In the data rows, the value 128 means zero.
Here is a table of points, one per row:
089;118;139;210;059;114;100;144;144;255;126;192;085;087;126;078;158;109;153;051;166;134;154;136;161;128;152;106;111;144;143;128;119;091;136;087;118;170;089;113;122;139;119;110;116;137;122;127;129;095;113;150;120;094;124;147;137;078;127;102;115;158;125;076
152;125;113;136;129;162;147;141;110;182;112;154;125;153;132;143;144;142;105;202;139;138;088;080;169;105;175;124;151;015;137;124;108;113;139;131;146;165;164;069;116;126;117;170;092;137;111;178;065;169;121;144;122;129;092;078;140;168;110;200;144;178;123;118
183;149;130;127;129;132;105;139;130;115;163;140;178;053;189;074;204;148;097;089;134;079;068;194;111;128;073;072;164;147;121;148;148;142;126;103;117;185;151;104;173;147;162;084;144;099;182;149;142;121;131;125;114;147;097;122;086;124;146;125;127;120;128;161
094;123;129;149;123;141;095;121;119;157;100;089;089;162;155;150;078;100;155;174;109;096;100;132;100;121;112;134;197;201;147;160;117;070;095;101;177;162;141;098;131;103;075;203;139;146;107;145;141;134;098;073;113;244;130;211;075;089;175;220;126;080;166;128
141;150;098;142;091;091;124;185;100;101;143;152;075;138;164;067;169;114;106;074;180;141;140;088;098;078;139;174;150;096;135;149;116;115;154;135;133;070;147;120;088;117;109;122;182;140;141;075;115;142;135;138;090;138;185;107;165;052;117;113;119;107;131;232
142;164;124;045;145;151;123;156;114;128;128;112;150;137;135;138;060;138;138;160;104;121;194;196;096;223;072;162;157;161;086;164;109;097;153;122;104;153;146;129;140;110;086;132;032;142;084;111;092;120;124;150;084;114;143;090;162;085;100;069;112;132;135;159
111;095;149;115;102;144;126;177;112;189;117;053;171;152;102;108;141;171;060;192;124;189;126;097;150;109;135;084;111;087;114;152;102;099;183;101;112;044;146;059;127;100;189;179;103;137;153;143;118;163;130;126;174;163;114;174;123;141;094;130;137;160;153;106
114;124;194;122;255;096;115;032;150;113;168;129;117;120;047;117;115;203;079;138;151;126;115;089;067;113;137;173;102;120;121;115;127;147;112;132;144;167;138;143;136;116;118;115;158;166;146;081;149;096;145;142;137;158;123;119;134;093;116;106;133;153;139;107
094;124;180;119;119;147;132;127;093;125;133;114;147;105;160;111;170;085;181;056;113;078;110;102;069;104;160;152;097;133;042;104;188;104;191;123;125;064;156;184;122;137;106;140;099;133;109;174;112;159;181;116;129;145;047;089;120;133;154;133;171;119;157;075
152;126;129;057;106;106;114;158;104;132;114;152;046;147;080;165;141;183;084;183;120;067;115;100;098;138;124;142;063;189;145;086;156;153;144;121;115;120;115;131;127;148;139;120;136;105;142;054;147;101;119;154;104;159;112;111;144;152;162;157;124;100;115;059
128;114;133;190;065;160;100;120;183;143;152;188;123;023;110;099;133;101;102;125;109;151;157;145;089;123;098;157;145;144;090;107;131;100;152;111;125;135;086;122;127;148;128;123;147;084;178;123;087;142;098;124;139;120;166;121;137;150;121;133;168;086;132;183
131;172;114;147;122;076;124;125;132;101;100;102;113;149;131;151;085;097;153;162;091;121;138;133;095;141;133;093;157;137;108;091;096;138;084;174;150;138;144;128;143;138;185;030;192;078;180;121;071;084;151;173;172;056;121;116;137;088;090;138;096;118;167;108
123;113;075;222;086;128;177;136;129;129;101;089;070;202;080;155;143;154;139;162;061;105;073;214;061;186;163;178;133;139;126;092;161;132;145;132;134;120;102;124;157;121;148;080;127;105;121;124;159;093;113;107;141;173;108;115;122;120;132;096;130;160;066;151
160;137;101;039;184;086;207;111;156;032;151;113;107;100;139;138;155;112;141;091;132;079;126;139;112;115;148;135;098;133;135;115;079;147;053;097;118;148;103;129;110;119;164;161;041;152;089;165;099;179;128;122;157;103;204;157;140;088;135;105;160;133;131;093
163;140;147;167;066;086;136;162;140;107;122;097;212;129;119;161;092;124;145;179;164;135;113;071;148;100;195;145;091;095;091;217;106;114;179;136;163;158;116;124;118;118;130;110;112;176;122;123;212;143;055;155;111;119;122;161;155;162;152;100;112;079;119;121
117;068;111;144;097;102;090;116;124;128;153;116;127;137;096;117;107;131;124;145;138;164;160;078;184;156;131;086;160;032;131;162;111;144;145;144;132;131;167;088;153;100;141;128;076;093;109;108;134;222;163;045;162;154;115;088;131;124;148;177;116;147;095;068
103;148;104;049;132;069;166;123;122;129;125;122;119;154;118;107;109;115;127;122;112;103;119;197;098;151;090;107;163;142;137;111;162;149;119;118;180;158;107;148;143;097;086;209;118;154;168;126;160;182;154;134;146;052;147;111;163;194;127;079;092;110;153;166
158;180;137;095;110;132;114;129;165;067;110;111;115;109;102;134;144;185;113;149;150;179;158;130;147;113;144;184;137;084;136;086;179;128;110;192;080;140;124;179;118;155;087;153;159;105;133;143;164;107;117;100;126;101;132;173;110;097;182;142;136;224;201;054
117;090;136;079;207;097;148;105;137;125;135;156;105;085;199;129;153;035;185;100;119;147;153;105;128;116;126;173;138;108;150;098;127;152;230;137;136;108;153;125;141;150;160;122;119;122;121;142;185;098;116;152;117;133;140;146;096;143;108;159;117;148;120;143
086;110;133;107;107;108;151;157;097;130;156;172;195;034;157;102;206;144;059;093;108;123;117;166;110;164;079;119;182;159;166;133;113;125;094;157;162;117;112;166;113;138;136;064;150;148;084;145;116;081;125;120;155;136;107;159;167;143;137;187;126;130;102;156
167;124;075;133;118;147;139;144;104;133;149;182;195;093;193;094;098;067;133;053;139;157;116;140;094;124;135;182;086;163;146;110;124;158;102;144;124;119;113;098;150;140;133;162;132;145;122;068;154;124;152;123;133;154;064;118;074;141;099;175;107;143;146;079
155;191;191;132;164;098;151;086;129;093;123;118;083;135;092;154;104;149;138;113;117;153;148;133;159;123;100;105;101;108;165;147;173;140;116;107;104;068;109;089;102;078;095;109;093;148;121;188;093;202;102;081;054;158;032;190;097;186;057;211;096;117;096;118
127;127;129;084;184;113;193;138;101;133;110;140;124;142;114;089;123;106;124;135;102;209;095;105;160;124;136;114;140;137;090;168;142;186;042;115;084;149;128;206;131;165;155;131;202;098;136;155;116;109;064;149;097;165;194;062;123;111;132;085;119;108;099;070
099;150;041;126;157;128;146;113;176;080;145;116;121;154;086;133;104;187;093;139;160;143;187;102;191;073;169;098;136;164;124;161;127;127;199;116;151;115;153;143;150;118;136;149;091;144;103;167;087;119;139;117;143;167;067;123;082;179;123;148;144;122;139;154
114;125;127;148;087;175;121;134;094;148;162;093;179;159;104;106;087;081;134;178;134;090;162;104;138;082;145;103;138;131;166;102;161;191;089;095;127;126;137;135;137;137;056;025;174;095;137;142;127;057;161;116;114;066;220;138;142;142;095;079;178;142;128;098
079;172;117;119;230;169;132;080;135;069;052;181;137;122;241;108;183;063;132;118;177;141;131;111;133;163;137;109;083;111;110;113;119;125;143;140;101;115;116;118;120;097;098;127;152;091;149;075;120;126;097;107;162;145;126;159;164;155;180;094;142;131;086;137
129;144;157;165;116;133;097;141;119;100;132;145;133;139;123;139;137;096;157;124;075;124;109;140;151;095;087;099;135;211;178;129;136;109;107;183;100;181;146;133;102;090;158;198;092;158;098;115;125;184;150;181;145;107;159;115;154;140;114;060;149;179;093;089
135;104;145;104;097;197;083;094;121;117;114;132;100;184;067;146;091;143;166;136;226;103;087;198;076;196;131;139;156;166;118;151;121;155;119;126;110;107;169;151;038;170;187;114;193;105;120;129;143;113;141;124;136;089;132;135;110;153;074;137;139;147;090;173
155;081;137;180;058;165;083;099;167;185;114;124;062;058;229;156;164;153;095;040;106;122;156;100;166;140;135;109;115;113;115;145;120;147;093;148;163;126;140;126;118;115;103;115;154;157;150;135;112;071;135;131;109;110;170;112;139;157;105;061;106;120;146;117
144;102;148;121;119;134;135;131;128;140;119;066;153;185;113;154;098;086;170;135;139;097;188;104;178;120;095;121;084;105;150;145;148;046;082;106;167;188;050;118;102;170;143;130;132;111;145;111;132;099;142;125;155;196;084;112;104;127;151;137;131;109;142;229
116;165;117;107;135;158;119;115;114;096;161;137;149;125;081;135;087;177;150;115;086;165;047;063;242;122;169;055;154;053;108;081;098;096;157;123;160;077;110;109;131;131;124;163;106;137;092;107;156;103;151;147;133;111;123;139;112;097;142;117;131;087;116;150
149;082;132;197;172;140;121;115;107;133;086;139;174;159;123;153;124;145;099;168;130;110;202;164;118;138;107;107;090;172;152;089;109;128;109;125;125;084;112;132;140;131;125;173;099;136;105;188;186;178;137;153;086;029;172;081;148;071;149;114;103;092;148;185
098;085;132;148;135;138;110;169;166;199;147;098;145;195;117;213;119;181;187;122;110;134;072;166;127;113;090;182;099;122;141;139;091;156;121;147;037;116;134;182;197;155;126;076;164;141;147;088;076;107;139;121;146;087;153;146;131;140;173;136;117;086;134;159
There is one direction along which these points spread out most. Take the direction at right angles to it along which they spread out most. Go by this last direction. Where along it does each point below lie, from 0 to 99? The average is 50, and the first point in the table lies past the average. One standard deviation of the points above along it is 16.
183;149;130;127;129;132;105;139;130;115;163;140;178;053;189;074;204;148;097;089;134;079;068;194;111;128;073;072;164;147;121;148;148;142;126;103;117;185;151;104;173;147;162;084;144;099;182;149;142;121;131;125;114;147;097;122;086;124;146;125;127;120;128;161 >> 70
129;144;157;165;116;133;097;141;119;100;132;145;133;139;123;139;137;096;157;124;075;124;109;140;151;095;087;099;135;211;178;129;136;109;107;183;100;181;146;133;102;090;158;198;092;158;098;115;125;184;150;181;145;107;159;115;154;140;114;060;149;179;093;089 >> 47
142;164;124;045;145;151;123;156;114;128;128;112;150;137;135;138;060;138;138;160;104;121;194;196;096;223;072;162;157;161;086;164;109;097;153;122;104;153;146;129;140;110;086;132;032;142;084;111;092;120;124;150;084;114;143;090;162;085;100;069;112;132;135;159 >> 32
163;140;147;167;066;086;136;162;140;107;122;097;212;129;119;161;092;124;145;179;164;135;113;071;148;100;195;145;091;095;091;217;106;114;179;136;163;158;116;124;118;118;130;110;112;176;122;123;212;143;055;155;111;119;122;161;155;162;152;100;112;079;119;121 >> 47
114;124;194;122;255;096;115;032;150;113;168;129;117;120;047;117;115;203;079;138;151;126;115;089;067;113;137;173;102;120;121;115;127;147;112;132;144;167;138;143;136;116;118;115;158;166;146;081;149;096;145;142;137;158;123;119;134;093;116;106;133;153;139;107 >> 38
155;081;137;180;058;165;083;099;167;185;114;124;062;058;229;156;164;153;095;040;106;122;156;100;166;140;135;109;115;113;115;145;120;147;093;148;163;126;140;126;118;115;103;115;154;157;150;135;112;071;135;131;109;110;170;112;139;157;105;061;106;120;146;117 >> 72
135;104;145;104;097;197;083;094;121;117;114;132;100;184;067;146;091;143;166;136;226;103;087;198;076;196;131;139;156;166;118;151;121;155;119;126;110;107;169;151;038;170;187;114;193;105;120;129;143;113;141;124;136;089;132;135;110;153;074;137;139;147;090;173 >> 24
094;123;129;149;123;141;095;121;119;157;100;089;089;162;155;150;078;100;155;174;109;096;100;132;100;121;112;134;197;201;147;160;117;070;095;101;177;162;141;098;131;103;075;203;139;146;107;145;141;134;098;073;113;244;130;211;075;089;175;220;126;080;166;128 >> 43
141;150;098;142;091;091;124;185;100;101;143;152;075;138;164;067;169;114;106;074;180;141;140;088;098;078;139;174;150;096;135;149;116;115;154;135;133;070;147;120;088;117;109;122;182;140;141;075;115;142;135;138;090;138;185;107;165;052;117;113;119;107;131;232 >> 65
089;118;139;210;059;114;100;144;144;255;126;192;085;087;126;078;158;109;153;051;166;134;154;136;161;128;152;106;111;144;143;128;119;091;136;087;118;170;089;113;122;139;119;110;116;137;122;127;129;095;113;150;120;094;124;147;137;078;127;102;115;158;125;076 >> 71
152;125;113;136;129;162;147;141;110;182;112;154;125;153;132;143;144;142;105;202;139;138;088;080;169;105;175;124;151;015;137;124;108;113;139;131;146;165;164;069;116;126;117;170;092;137;111;178;065;169;121;144;122;129;092;078;140;168;110;200;144;178;123;118 >> 55
